In the rows, 128 means zero.
One turn sends every row of this set to another row. A few are shown first. Where does it send the rows asked after them?
muduk: 148, 129, 121, 128, 147, 123, 109, 100, 129, 112, 152, 139, 155, 95, 119, 146, 139, 144, 106, 122, 106, 130, 151, 129, 122, 124, 94, 119
duti: 142, 138, 109, 100, 125, 146, 162, 134, 133, 127, 120, 144, 147, 131, 113, 126, 111, 153, 140, 107, 131, 116, 121, 154, 128, 134, 150, 134
Paput: 131, 123, 135, 131, 137, 155, 131, 144, 116, 143, 119, 110, 100, 158, 143, 120, 124, 104, 145, 145, 146, 145, 120, 132, 143, 140, 150, 108
nolem: 135, 139, 108, 101, 121, 140, 171, 132, 125, 135, 120, 159, 150, 138, 109, 126, 130, 140, 138, 113, 123, 126, 117, 152, 130, 128, 143, 123
bitaz: 143, 132, 110, 107, 134, 134, 168, 128, 134, 143, 110, 158, 156, 127, 123, 135, 111, 150, 137, 117, 129, 126, 108, 139, 127, 128, 137, 136
gavi: 144, 111, 156, 136, 120, 115, 116, 127, 153, 138, 140, 133, 121, 155, 89, 125, 132, 116, 130, 140, 138, 92, 143, 122, 140, 119, 132, 122
mik: 110, 118, 112, 155, 101, 117, 107, 114, 117, 126, 133, 79, 106, 126, 122, 133, 128, 128, 117, 124, 129, 158, 136, 119, 123, 103, 129, 149
vomo: 124, 141, 110, 102, 110, 135, 162, 130, 124, 131, 126, 155, 155, 132, 106, 139, 112, 140, 141, 99, 127, 115, 126, 140, 127, 123, 145, 139
duked: 129, 120, 100, 121, 138, 153, 113, 127, 111, 134, 117, 131, 99, 147, 129, 153, 98, 151, 110, 111, 136, 109, 136, 138, 132, 118, 99, 112
selu: 142, 126, 115, 125, 155, 130, 104, 108, 120, 121, 161, 135, 157, 104, 117, 136, 143, 126, 117, 135, 109, 126, 163, 120, 109, 128, 96, 115
Ven: 144, 122, 129, 116, 147, 131, 110, 106, 122, 119, 149, 142, 162, 102, 124, 131, 140, 134, 116, 122, 92, 128, 142, 127, 111, 127, 87, 129
Sekov: 115, 118, 119, 158, 103, 110, 99, 119, 117, 125, 144, 77, 114, 129, 125, 138, 130, 123, 111, 134, 134, 141, 153, 123, 126, 117, 111, 152
leda: 129, 131, 144, 130, 143, 138, 140, 154, 122, 144, 114, 108, 92, 142, 137, 127, 121, 97, 144, 144, 157, 143, 132, 119, 129, 144, 137, 119
vuku: 120, 131, 146, 132, 136, 151, 141, 151, 112, 131, 118, 110, 91, 143, 128, 141, 125, 109, 148, 148, 154, 154, 123, 135, 139, 147, 137, 120
fedav: 133, 124, 113, 124, 151, 120, 108, 95, 129, 116, 151, 134, 160, 103, 114, 139, 148, 141, 116, 133, 109, 130, 150, 122, 120, 121, 88, 143
Sulis: 166, 153, 100, 142, 146, 134, 122, 136, 106, 141, 130, 113, 136, 126, 135, 123, 132, 139, 125, 117, 102, 168, 126, 148, 155, 139, 109, 135
Degaf: 144, 136, 106, 97, 126, 135, 169, 130, 122, 131, 138, 157, 157, 134, 125, 133, 109, 141, 142, 118, 124, 113, 122, 147, 129, 128, 136, 130
Vegug: 113, 124, 124, 161, 109, 129, 88, 125, 120, 126, 142, 82, 102, 129, 116, 132, 137, 119, 128, 114, 132, 133, 138, 117, 118, 107, 105, 146
dizo: 132, 108, 150, 134, 116, 124, 115, 140, 158, 139, 138, 134, 135, 165, 108, 129, 137, 118, 134, 149, 133, 94, 140, 112, 141, 116, 130, 125
fidak: 137, 126, 117, 121, 139, 112, 117, 96, 123, 133, 149, 141, 160, 94, 117, 136, 140, 134, 116, 130, 101, 115, 151, 122, 112, 124, 95, 120
siz: 151, 155, 100, 132, 137, 142, 123, 134, 107, 144, 129, 112, 145, 124, 152, 130, 135, 141, 133, 133, 98, 170, 126, 144, 156, 133, 108, 134
tutot: 154, 138, 131, 119, 140, 114, 107, 105, 136, 118, 150, 133, 164, 110, 117, 140, 147, 138, 109, 121, 101, 117, 152, 118, 121, 136, 98, 137
Pifiv: 134, 123, 128, 152, 107, 116, 132, 115, 131, 131, 139, 125, 129, 105, 130, 135, 161, 120, 162, 120, 118, 134, 86, 103, 132, 144, 123, 146
sofi: 116, 127, 121, 158, 101, 119, 98, 106, 118, 129, 131, 74, 128, 135, 123, 130, 139, 117, 118, 126, 132, 143, 139, 112, 117, 104, 114, 149
gonok: 129, 132, 106, 123, 155, 141, 110, 130, 118, 132, 110, 127, 108, 145, 128, 163, 100, 145, 104, 113, 142, 105, 132, 138, 133, 105, 113, 114
busir: 120, 133, 144, 134, 129, 145, 145, 151, 117, 147, 129, 112, 104, 146, 131, 135, 122, 100, 151, 147, 151, 140, 114, 120, 137, 149, 144, 105
Bibor: 112, 125, 121, 165, 101, 115, 95, 122, 111, 129, 132, 86, 107, 134, 118, 127, 142, 125, 120, 123, 120, 156, 142, 115, 121, 121, 114, 148
zuvof: 125, 130, 154, 135, 142, 144, 149, 151, 119, 140, 120, 116, 111, 143, 131, 126, 127, 112, 140, 150, 147, 153, 129, 123, 130, 166, 139, 108
Fitiv: 113, 125, 130, 157, 101, 119, 97, 120, 128, 128, 129, 75, 104, 127, 119, 133, 146, 111, 109, 124, 133, 152, 141, 121, 130, 113, 118, 139
Peke: 126, 131, 144, 135, 128, 147, 143, 156, 107, 152, 108, 113, 98, 145, 127, 128, 123, 113, 150, 142, 147, 134, 124, 133, 125, 151, 144, 111
libu: 129, 130, 131, 152, 121, 103, 137, 123, 133, 134, 136, 128, 138, 105, 130, 142, 172, 113, 151, 125, 126, 132, 90, 112, 127, 134, 130, 154
Kuze: 136, 126, 103, 101, 135, 135, 165, 136, 128, 140, 125, 159, 154, 137, 112, 137, 118, 148, 141, 116, 129, 115, 131, 142, 134, 124, 149, 138

sofi -> Ven
Paput -> Vegug
Peke -> Fitiv
Now find these:
nolem -> vuku
busir -> Bibor
selu -> vomo
libu -> siz
Pifiv -> Sulis

One turn sends every row of this set to another row. A few are shown first. Where does it send the rows asked after them?
savig: 96, 109, 129, 149, 113, 122, 115, 111, 118, 134, 124, 130, 162, 146, 120, 131, 97, 135, 119, 144, 110, 118, 127, 111, 142, 155, 121, 127, 147
zege: 93, 109, 126, 147, 116, 122, 114, 112, 119, 133, 122, 133, 159, 148, 117, 133, 97, 141, 116, 144, 110, 116, 128, 107, 138, 152, 122, 126, 147
nik: 117, 134, 117, 138, 136, 124, 106, 114, 136, 122, 113, 127, 181, 140, 118, 103, 86, 134, 109, 122, 141, 119, 125, 127, 124, 142, 121, 124, 131
Teli: 113, 168, 111, 105, 123, 129, 123, 115, 157, 117, 107, 128, 170, 134, 111, 91, 123, 131, 126, 135, 151, 115, 125, 132, 137, 146, 141, 95, 132
kotof: 134, 124, 158, 129, 105, 96, 157, 134, 134, 141, 75, 116, 99, 105, 139, 148, 140, 109, 148, 138, 126, 139, 137, 136, 119, 98, 133, 109, 134
nad: 121, 137, 127, 140, 137, 124, 98, 115, 132, 118, 116, 116, 177, 141, 116, 103, 92, 130, 119, 126, 138, 112, 133, 129, 131, 144, 126, 120, 130
tofis: 133, 134, 146, 110, 103, 124, 152, 151, 145, 144, 83, 129, 87, 133, 119, 139, 144, 131, 142, 151, 110, 138, 134, 121, 124, 90, 151, 99, 134
lida: 130, 124, 157, 120, 107, 115, 153, 146, 138, 135, 79, 123, 105, 115, 149, 144, 154, 109, 147, 154, 126, 141, 129, 139, 111, 95, 136, 113, 131
nus: 128, 135, 106, 167, 118, 127, 125, 114, 133, 110, 106, 112, 132, 106, 125, 133, 114, 130, 134, 127, 143, 120, 135, 116, 128, 173, 93, 125, 141
pobav: 116, 164, 109, 112, 123, 127, 133, 115, 162, 123, 106, 130, 173, 125, 122, 95, 117, 126, 120, 129, 153, 118, 116, 138, 136, 148, 133, 102, 138
zufet: 114, 137, 119, 132, 138, 129, 98, 118, 134, 116, 113, 125, 177, 144, 107, 99, 88, 137, 113, 127, 138, 117, 134, 124, 127, 138, 129, 120, 127
lufa: 129, 124, 152, 111, 110, 117, 147, 149, 138, 132, 79, 127, 101, 122, 138, 142, 157, 114, 145, 157, 125, 146, 137, 133, 112, 89, 145, 107, 128
Fivep: 120, 169, 122, 116, 124, 124, 125, 114, 158, 118, 107, 120, 172, 128, 121, 93, 122, 124, 130, 133, 153, 110, 123, 141, 139, 152, 136, 99, 136
debu: 118, 138, 110, 148, 124, 137, 104, 115, 126, 102, 109, 107, 120, 125, 98, 133, 128, 144, 143, 136, 137, 119, 160, 107, 136, 163, 115, 110, 132
zufel: 139, 130, 138, 123, 95, 119, 171, 149, 150, 150, 80, 135, 96, 120, 139, 140, 130, 121, 131, 140, 115, 140, 113, 130, 116, 95, 135, 109, 143
talev: 125, 124, 152, 113, 106, 102, 146, 139, 132, 136, 75, 119, 94, 119, 122, 148, 145, 121, 147, 145, 123, 144, 148, 124, 119, 90, 145, 97, 126
Sigon: 124, 121, 133, 116, 100, 100, 162, 139, 135, 141, 71, 132, 96, 111, 135, 148, 133, 119, 131, 140, 129, 151, 131, 127, 109, 90, 138, 106, 130
buk: 113, 132, 77, 140, 119, 136, 122, 119, 133, 108, 102, 129, 122, 123, 105, 135, 111, 147, 115, 132, 142, 137, 139, 100, 118, 155, 105, 117, 137
doli: 127, 121, 144, 113, 105, 117, 155, 146, 141, 135, 76, 132, 103, 119, 146, 145, 151, 112, 136, 155, 125, 149, 126, 135, 107, 87, 137, 111, 131
res: 95, 109, 127, 147, 118, 121, 110, 109, 117, 131, 123, 130, 159, 150, 116, 131, 100, 139, 121, 147, 109, 116, 131, 107, 144, 156, 123, 126, 148
boso: 143, 136, 166, 132, 103, 113, 158, 146, 144, 146, 84, 116, 95, 121, 136, 137, 145, 116, 152, 145, 112, 125, 126, 136, 130, 103, 140, 105, 141

zege -> savig
debu -> buk
Now find these:
zufel -> boso
zufet -> nik
lida -> lufa
talev -> Sigon
Teli -> pobav

One turn sends every row of this set to another row. A few are shown first. Where does it send the rows asked after them?
tevez: 121, 178, 126, 139, 119, 138, 118, 140, 119, 119, 139, 147, 128, 139, 140
duka: 112, 113, 152, 113, 144, 136, 123, 101, 116, 129, 132, 132, 132, 124, 96
Daz: 118, 177, 126, 144, 118, 142, 129, 132, 119, 119, 139, 149, 123, 138, 141
rilat: 107, 131, 157, 112, 145, 129, 124, 100, 126, 122, 125, 140, 122, 123, 90
kivo: 91, 131, 128, 140, 124, 125, 148, 93, 134, 104, 122, 99, 110, 118, 139
dasi: 109, 122, 154, 114, 145, 135, 129, 95, 120, 126, 130, 136, 124, 122, 94
Lebi: 107, 138, 130, 117, 131, 101, 98, 137, 136, 108, 122, 87, 132, 122, 135
bapav: 106, 137, 119, 145, 112, 68, 132, 97, 143, 135, 145, 129, 146, 146, 131
rumek: 130, 177, 125, 143, 148, 107, 137, 119, 150, 104, 105, 127, 125, 123, 117
Ziko: 102, 111, 122, 136, 126, 131, 136, 105, 122, 112, 129, 87, 127, 120, 145
Beg: 112, 108, 134, 143, 111, 97, 124, 152, 151, 137, 126, 157, 133, 116, 116
pofib: 126, 162, 122, 141, 118, 146, 121, 140, 109, 124, 146, 139, 137, 141, 145
veta: 108, 135, 118, 143, 113, 68, 129, 100, 143, 136, 147, 128, 149, 145, 130
tesiv: 148, 141, 114, 136, 149, 116, 114, 141, 127, 120, 118, 103, 157, 128, 129
gaku: 110, 114, 124, 125, 130, 117, 111, 127, 123, 114, 129, 80, 139, 122, 143
mepal: 141, 168, 122, 131, 149, 103, 113, 138, 143, 109, 109, 115, 142, 126, 119
mezu: 107, 131, 118, 147, 112, 72, 134, 96, 140, 137, 148, 127, 149, 146, 133
kir: 106, 112, 136, 150, 110, 103, 140, 139, 154, 133, 124, 163, 125, 115, 115
Sev: 111, 96, 130, 150, 109, 109, 137, 143, 145, 138, 128, 156, 134, 115, 120
gugeg: 110, 134, 157, 107, 147, 124, 114, 108, 127, 123, 126, 138, 126, 124, 89
Gav: 124, 171, 125, 138, 119, 139, 114, 145, 114, 121, 143, 142, 135, 141, 143
guvif: 145, 125, 109, 146, 146, 133, 138, 121, 117, 122, 124, 103, 154, 126, 134
rifa: 127, 162, 120, 155, 144, 125, 161, 100, 140, 105, 110, 126, 122, 122, 124
Geso: 113, 99, 132, 145, 110, 103, 128, 150, 145, 139, 129, 154, 137, 116, 119
befi: 135, 133, 113, 157, 144, 138, 160, 100, 125, 114, 119, 114, 136, 123, 131
zusi: 114, 125, 155, 105, 146, 125, 108, 113, 123, 126, 128, 133, 132, 126, 93
dugo: 105, 133, 119, 145, 112, 71, 135, 95, 143, 136, 146, 129, 147, 144, 131
Gade: 96, 158, 135, 121, 130, 96, 109, 126, 149, 99, 114, 101, 115, 120, 128
los: 108, 104, 133, 151, 108, 107, 143, 137, 149, 136, 128, 160, 128, 115, 118
bada: 118, 169, 124, 146, 117, 149, 134, 127, 114, 120, 142, 147, 126, 138, 144
Fovi: 107, 130, 118, 144, 112, 72, 132, 99, 139, 137, 149, 126, 151, 145, 132
pur: 109, 133, 117, 143, 112, 69, 128, 103, 141, 137, 147, 126, 151, 146, 132
gimos: 115, 116, 152, 108, 146, 132, 113, 110, 116, 129, 132, 130, 137, 125, 94
Bapub: 90, 155, 134, 132, 128, 108, 134, 103, 148, 97, 115, 107, 103, 117, 131
ked: 121, 160, 122, 145, 118, 151, 130, 132, 108, 123, 145, 141, 132, 140, 146
pofu: 108, 115, 136, 145, 110, 97, 130, 146, 155, 134, 123, 163, 128, 115, 115

pofu -> Beg
dasi -> rilat
pofib -> ked
Now find these:
Gade -> Lebi
tesiv -> guvif

